Each row is where one point has got to under a steady rotation. How many ticks took it there?
The counts run from 0 to 465.
[ 19  -7 -18  -9 -10 -10  -2  32   1  -3  39  39 -17  -1   7  -7 -29  -5
  -5  -7 -14 -27  -9 -13 -11  37   4 -25  28   9   1 -18  -6 -10 -20  -2
  20 -11  16  -9   0 -24  -3  22  11   3  -4   5  15   9 -18  10 -24  10
 -12  29  18   5 -17  18  -1] => 170
[ -9  16  15   3  -3  14   4  12 -14  31  22  26 -32 -25  -8  12  47 -12
  23 -10 -13  18  -8   4 -36  -2 -28 -16   9  14   5   7 -20  -7  -3 -18
   5 -16  -6  20  -5  13   8 -10  12  -7  15 -18  -5 -19  -7 -27 -20 -20
  -9   6  22  19   1   4  -9] => 103
[-25   2  -7   4   6 -37   4   6  -9  29  19 -14  14   3 -16  20  17 -13
  -3  16   7   6  -5   0  -9   5 -38  13 -25   5  -3  19  31  16  22 -23
 -12   6 -10  -5 -14   9  -5   9  12   3 -20 -12  21 -18 -12  18   3  -2
  -2   8  38  -8   7 -21 -21] => 272
[  2   8  28  16   8  19  -7  -4 -20  28   7  29  -7 -12  32 -27 -13 -10
   1   0 -15 -18  -3   8  48  23   0 -13  -4  10 -26   8   5 -12  12 -15
  22 -13   1   0 -20  32   8  24  -6  10  -7  -3   0 -11  -4  -2 -33 -30
 -11   5  13  11  -1   2   8] => 409
[-25   3 -16   3 -15 -18  -7  30 -17  27 -29  22  16  -3  -3   9 -19  -1
  39  -5  -4  17   8 -14  13   5   2 -26  21 -10 -17  10 -14  14  18   7
  23 -10  -1 -20  -9  23 -28 -29  10  17 -12 -25  -7  -1  -1 -15  -5   5
   3 -33  -2  14   5  -8   4] => 109
[  9 -14  -8 -18  -7 -22   8  24 -17  29  20  26 -33   2 -12 -25 -27 -31
 -14  14  -6 -16  -8  12 -15  14  18  -8  -3  -1 -10   9 -11  17  16   2
 -26  14  14  -4  11 -12  13  41  -1   0   7 -18 -11   9  29  23  21  -3
  10  -6  21  25  -1 -17   4] => 426
[  5  -6 -16  14 -27 -34  15  14  21  25 -26  -8  19 -15  16  13  -1 -23
  11  -4 -12  -1   7   4 -41 -17 -17  -1  13   1  17   5  13  14 -13 -14
 -18  13 -11   2  11   8 -24   2  21  10 -25 -20  23 -11 -12 -21  16  13
   1 -19   6 -22 -18 -20   1] => 163
[ 10   2  17  10 -11   5   0 -18   3  -9  49  13  -8 -18   1  -6 -21   9
  -1 -24  -8   7 -15  -7   9  34  10 -10 -21  21  13 -17  18 -38 -15 -11
  19 -21  -3  11  -4 -24  33   1  -8  32  20   2 -23  -5 -23  -6   2  14
 -23  -7   9   5 -13 -23 -14] => 89
[-10   6  48  -7 -21   1 -11   6  -6  11  13   0  -5  -7 -11 -12 -12  25
  31  11  -4  -6 -13   0   9   3   0   6   9   5 -19   6 -28 -20  -3  21
  16 -12  13  17 -31   5 -14 -10   0   2   4 -22 -15  -3 -25 -18 -18  18
  -2   7 -33 -17 -12 -12  -9] => 283
[ -3   6  23  -9 -19  22  -6 -15 -31   5  16  32 -35 -20   1 -22 -11   9
  15 -14  11   5 -17 -15  18  24  14 -13   3   8 -26   5   0 -15   7  -6
  33   7  -2 -12   2 -11  -3  11  -2 -23  29 -18 -21  -6  15   4  -9  -6
  -7 -23  15   7 -13  17 -31] => 197
[-28  -3  12  -2 -11 -41   6  12 -20  30  21 -29  -2  -3   1  14  -2 -10
 -20  11   7 -35  -2  -3   1  17 -18  -3 -28  11 -15  16  13   7  21   0
 -32  22  -3  -9 -31  12   7  17  26  -2 -16   5  13 -28   7  10  -1  15
   7  36  24 -17  -6  -3  -3] => 273
[ 50 -14  -2  20  -9  36  26   2   2  -3  -4  17 -16  -2  22 -27 -21 -12
  -1 -17   6   0   5  -8 -13  13  -9 -22  -8   5  -7  11  19  26 -13 -37
   9  15 -35  12  34  16  20  -9  15   5   3   3 -12 -11  10  -1   2   4
 -12 -28   7   7 -28  -6   7] => 31
[-11 -15 -11  -9   3 -10  17   1   0  20 -16 -17   4   4 -16  -3  -2  17
 -17  18  21  22   4   1  14  -3   2  16  23 -21  14 -24 -26  -5  22 -11
  21   6  18 -10   7 -19 -39  24   7 -10 -32  -4  -2  22  -5   6 -24   6
  -9  39   6   1  24  24 -26] => 173
[ -3 -20   7 -11 -15 -37  16 -18 -19  16   9 -21  -8  17  -5  -9 -14   2
 -17   4  12  24   5 -39  39  13  10   5 -23 -12   6 -15   2  -4  29  -3
  -9  32  -2   8  -8 -27 -18  28   3   1 -19 -12  -4   7  12  37  16  -5
 -19  -6  14  12 -18  -2 -27] => 92
[  6  -2  23  20 -21 -16  10  23   4  15   1 -12  22 -11 -23  21  23   5
   9 -19  -8 -21 -11 -14 -25  -9 -24   7   2   5 -26  34   0  14   9  -4
 -23 -15   4  24 -19   2  -8 -20  12  16 -33  14  22  -7 -16 -20 -15  14
  15 -24  -3 -11 -17 -17 -17] => 54
[ 19 -12  14   7 -12  15  -9  -3 -42   4   7 -22  17  19  -7 -14 -19  34
   9 -10   9  21  12  15 -24  -7  11   6   7  11 -21  17   2  21 -24   1
  -9   7 -28   0   4 -14  -2 -15 -13   9 -11 -15 -26  -6   0 -22   8  27
  24 -23 -30 -29 -14 -31 -35] => 27
[ 10 -29  32   8 -22  11  -6 -17 -14   2  14  -7  -6  10  13 -13   4  27
 -12 -18   2   0  17  12 -10   1  12  -6  -3  20 -37   4   0  18 -26  -9
 -15  21 -16   2   3  -4  12   6 -11   1   2   6 -11  -3 -26 -21  -2   9
  22  14 -27 -27 -35 -28 -21] => 26
[-18 -26  -1  11  -3 -25  18  14  15  30  11 -29  47   5 -26  21   6  -8
  -1  17   6  -6   5  24 -20   0  -6  32  -6   2  14   9   8  16  16 -14
 -21   8  -1  -7  -7  -3 -10  19  17 -11 -30  16  26  -2 -20  -2 -16  13
   0  34  15 -18   7 -11  -9] => 448
[ 15  -7  17   9 -10  -8  21  19 -21  23  12 -14  19 -18   0   4  12   1
 -11 -19  -9   6 -20  -5 -25 -11   4  -5 -19  -4  -8  18  -7  13  20  18
 -37  -2   3  30  -8 -17   8 -33  38 -12 -20  30  -6 -11  23  -3   2   0
  12 -24  22 -28 -10   4   9] => 99
[ 24 -11  13  29   4  12  10  29  -2  11  28  18  12   8  -7 -16 -19   6
  -1 -15 -19  24  10  11 -11  18   8  -2  -6  26   4   4 -13  18 -16 -15
  -8 -14 -14  -8  -6  -3  14  -2   1  40  -5 -21 -26 -16 -40   0  13  24
  -7 -22  -2   2 -20 -13  -9] => 257
[ -3  16 -14 -14  -6  17  -1  24 -33   3   7   3  22 -12 -12 -10 -18 -21
   7  33  -8   6  -9  30  -9  19   9  24  14   3  10   4 -17 -13  25 -13
  29 -18   3  -8 -19  12  -1  -8  -8  11 -21  -7  17   9  17  -7 -28   3
  -9 -17  24   5  34   0 -24] => 452
[ 24  11  -9   3 -12 -22  31   3  10  12  34 -20 -25 -11   9   0  -5  28
 -30 -13  11 -10 -11 -41  -9  33  -9 -27   9  -4  -2  10  17  -8  -9   0
   2  23 -16  23 -25  -5  14 -11  29  -6  -6  10   5  -5 -17   3   1  20
   3  13  -3  -4 -14  18   0] => 441
[-13  26   4   1 -14 -23   7  -2   0 -17   3  -6 -24 -12  -6 -21 -28  19
  10  27  24  -8 -15  -6  -1   1 -10 -22   5 -11 -29  17   8  -8   3  42
  19   4  10   7  -2  25   8   4  10 -12  26   6  -5  21  15  10 -11 -13
 -11  15  10  27  26  11 -11] => 291
[ 15   9  12  31 -18   9  11  -3  26 -23  11  10 -15 -12   9 -29 -14  13
  14   3  15 -17 -24  -8  -9   5   0 -30  -8   0 -34  15  -5   8 -17  31
  17   4  12   3   1   2   7   1  28  -3  30  14  17  12  -5   6 -17 -26
  -9  11  18  12   6  35   3] => 292
[  4   6 -18 -20 -23 -34  19  17 -20   0   7 -25  21 -12 -11  21  -9   3
 -18   7   5 -15 -23   7   1  14  -6  25  14 -14   0   3  28  -5  19 -35
   1   3  -3   2 -14 -22   0 -25   1   0 -37  23  15  18  10 -11  -2   8
   2 -34   6   1   3 -14 -43] => 222
[ 12  12   8  13  -2  42  20   8  -9  -2 -24   5 -40  -7  14 -23 -33  -5
  -2   2  14 -15  -8  -3   1  23   7 -24 -13  30 -32   8  10   8   6 -37
  16  28 -31   5  17  19  -5  12  21  -7  24  -4  -6  -7   2  -3  -7  -3
 -23 -33   7   7  -3 -12  -5] => 30
[ 16  23  10  25 -44   6  18   7  10 -35   9 -14  10 -20  -1 -16 -11  21
  20   3  12   1  -6 -23 -34  -4 -12   5  33   4  -2   9 -17   0 -20  -6
  33   4 -12  13  -4 -21 -13 -23  19 -13   9   8  18   1 -15  -3 -12   6
  -9 -23  10  -6  -7  19 -37] => 117
[  3   0  -9 -14 -16  21   1  -8 -16   1   2 -11  -9   9 -10   6  17 -20
  48  22  29   1   5  -5 -29   8 -37   1   8 -14  49  -5 -19   5  12 -12
  16 -17 -13  12  23  10  -3 -26 -10   7  -2 -19  16   8  -5 -20 -17 -10
  -4   6  20   1   5  -9 -41] => 226
[ 31  -1  -5  51  -1   1   5  -1   0  -6  18  -1  14  25  -5   7  -3  15
  -7 -12  12  12  -5  -3  -5  11 -20   1   5   2 -26   6   3  27 -23   2
   8 -18 -14  -5 -11 -10   0 -13 -29  31 -26   2  -2   0 -24   9 -18 -20
  24  11 -10   2  -2 -25 -44] => 352
[ -6   3  39  16 -15  11  -6  13  -7  13 -13  -6  16 -16   5  -9  -4  15
  38   9 -19   9  -7  -8   7  -6  -4  -1   8  -1 -21   9 -25 -12   0  -6
  40 -13  15   7 -33  11 -25 -37  -6   0 -17 -14  -3  -3 -26 -13 -22   9
 -16 -36  -9 -10 -11  -7 -25] => 284
[-15   6   0  26  -7 -13  13   4 -16  19  13  -8   4   1 -24  37  29 -16
  13  13  -6  27  15  -1 -18  10 -47   2 -14  11  27   2  19  12  -4 -21
 -14 -18 -12  -8  -5  19   0 -13  -4   8 -15 -12  18 -25 -11  11  -7 -16
   2  -5  29 -11  -9 -15 -28] => 271
[-22  -7  -7   9 -11 -11  13  -2   8 -14 -12   2   9  -6 -17   0 -24  -8
  31  43  21  14   2  -2  10   9 -22  -7  -5   0  14 -17   9  17 -12 -26
  29   2 -22 -24   5  17  -1  10  -9  12  -9  -8  17   9 -20 -10 -12  27
 -14  19  20  -8  14 -29 -23] => 394
[ 14  17  38  32 -11  -5 -11 -21 -17  12  37  -2  -5   7  26 -13 -15  16
 -18 -18 -13 -26   8  -6  15  10  -4  -4  -1  27 -21   7  10 -16   1 -28
  12   0  -3  33 -16   1  -6  17  -7  16 -15  -8   1 -18 -30   4 -12  -8
 -19 -10 -32  -4 -25 -24 -30] => 134
[ -4 -24  29  -6 -23 -20 -10  -8   1  14 -11  -7 -13  -5  21 -29 -26  -8
  16  28 -15 -20  -4 -12  27  -5  -3 -18  -3   0 -18  -4   6  19 -16 -22
   9  34   7  21  -6  13   7  17   3  -4 -18   9  12  -7 -19 -15 -28  -4
  -8   1  -9   7 -11  -9  22] => 287
[  5   4   9  -9  -5  -6  13   9   2  11  12 -21 -13 -10 -31   7   6  12
  31  -3  23  21  -2 -26 -22  14 -36 -11  24 -23   9  31 -15  20  -6  23
  12   7 -21  14 -15  18  -2 -45  12  -7  13 -32 -13  10  12 -33  -2   7
  20  -9 -11  16  -1   6 -25] => 334
[  7   6 -13 -20 -36 -14  -4  13 -17   8 -30   8  10 -27  12   0  13 -13
   7  -1 -13 -14 -16  -7   4  -7  -6 -15   1 -10  -7   9  -8  25  21 -46
   0  21 -19   0   7   3  -1 -22  -1   7 -21   4  -2   6  22 -39 -13   0
  12 -39  30  14 -13 -18  -4] => 330
[-14 -12  11  -6  -1  -1   7  -7  -9   8 -15  -2  -4  -7  -8 -12  -1  32
   9  31  27  17  -5   9  11  21  11  -5  -7  -2  16 -22 -30 -18  -1 -15
  18   4   6 -22  -2 -11 -27   9  13 -16 -12  20   0  16 -26 -10 -24 -11
 -22  65  -8 -23  13  18 -18] => 174
[ 14 -16  17 -14  24 -16  30  19 -14  45 -11  -2 -34   2   5 -18 -34  18
 -28  -9   8  26  20 -12  32  25  19 -10   8   4  -6 -10   2   1   6  -5
   6  21 -11  -1 -11  10 -14   9  16 -15 -13  -1 -32 -11   7  15   6   3
 -11   2 -10   3   1   1  22] => 260
[ 23 -15  12  17  -6   6  22  17  15  26  29 -22  14 -15 -11  10   6 -13
 -23 -11 -23  20 -15  -4 -14  12 -22  17 -25   9  19  23  32  10  -9  -3
 -11   7 -11  19  -9   1  36  -3  10  13  -7  11 -15 -13   7  11   7  -5
 -10 -21  39  -5  10 -11 -13] => 316
[ 34  -4   9 -19 -18  -8  -9  10   7   3  30  -4  31  -3  11 -14 -19  26
  26  -5  -7  21   3 -11 -14  19   1   1   9 -34   3  14 -12  15   2  53
  11   1  20  -1  -9   2   8 -20  14  22 -11 -15  -7  22 -24 -11 -13  22
  24   8  16   8 -16  24   2] => 63
[ 37  10  13   1  -3  24  19  -4 -40 -10  -7 -35   3   6  35 -32 -16   3
 -19  12   3  -1  -4   7   8   4  -9   7  -3 -22   7  11 -18   9  -3  -9
  15   7 -11  38 -16  20  -1 -42  11  -8 -45   3  11  -8   8 -19 -18  -2
   1 -11  -2 -10   2   6  -6] => 180
[  7 -23   1  31   8  19  -2  -5   7  37   5   6  39  -4 -11  16   1 -13
  22 -22 -11  43  10  -9  22  15  -1   1 -22  -5  -3  -7   5  13  24 -17
   8   0  -1 -16   4   6  -2  12  -2  20 -19 -17 -15  -9   3  20 -16  -4
 -30 -31  41  12  -2  -3 -14] => 366
[-17   9  -1  18  -4  13  17   4 -31  -2 -16  -9 -22  12 -12 -20 -42   0
 -12  24  24 -12 -16   9   4  18   7   5   6  15 -30  20   3  -2  16 -16
   6  19 -27 -14  16  16 -22  11   5  -4  24  -8 -10   5  15  -7  12   5
 -18 -25 -13   2  10 -29 -27] => 29
[  3  -8  -4 -16   3   4   6  14   3  36   7  40 -27 -30  -8  12  25  -9
   8  -9   6 -22 -26  -4  14  28 -17 -23   2   7 -16  -8 -21 -17  24 -33
   9 -29  16  -9  -7   4  -7   2  21  -9   5  10  -1  -3   8  -7 -38 -23
 -15  20  28  16   8  17  -1] => 278
[-12  -8 -16  -1 -15 -41  20  10  13  34   2 -11   3   3  10  -2 -16 -29
   6  17 -12  -2   3   2 -21  -9 -16  -4  20  -1  19   9  20  11 -15 -30
  -8  18 -10   2  13  16 -23  37  12 -12 -12 -16  18 -10 -11 -10  10  17
   2  -1  -5  -8   1 -26   8] => 164
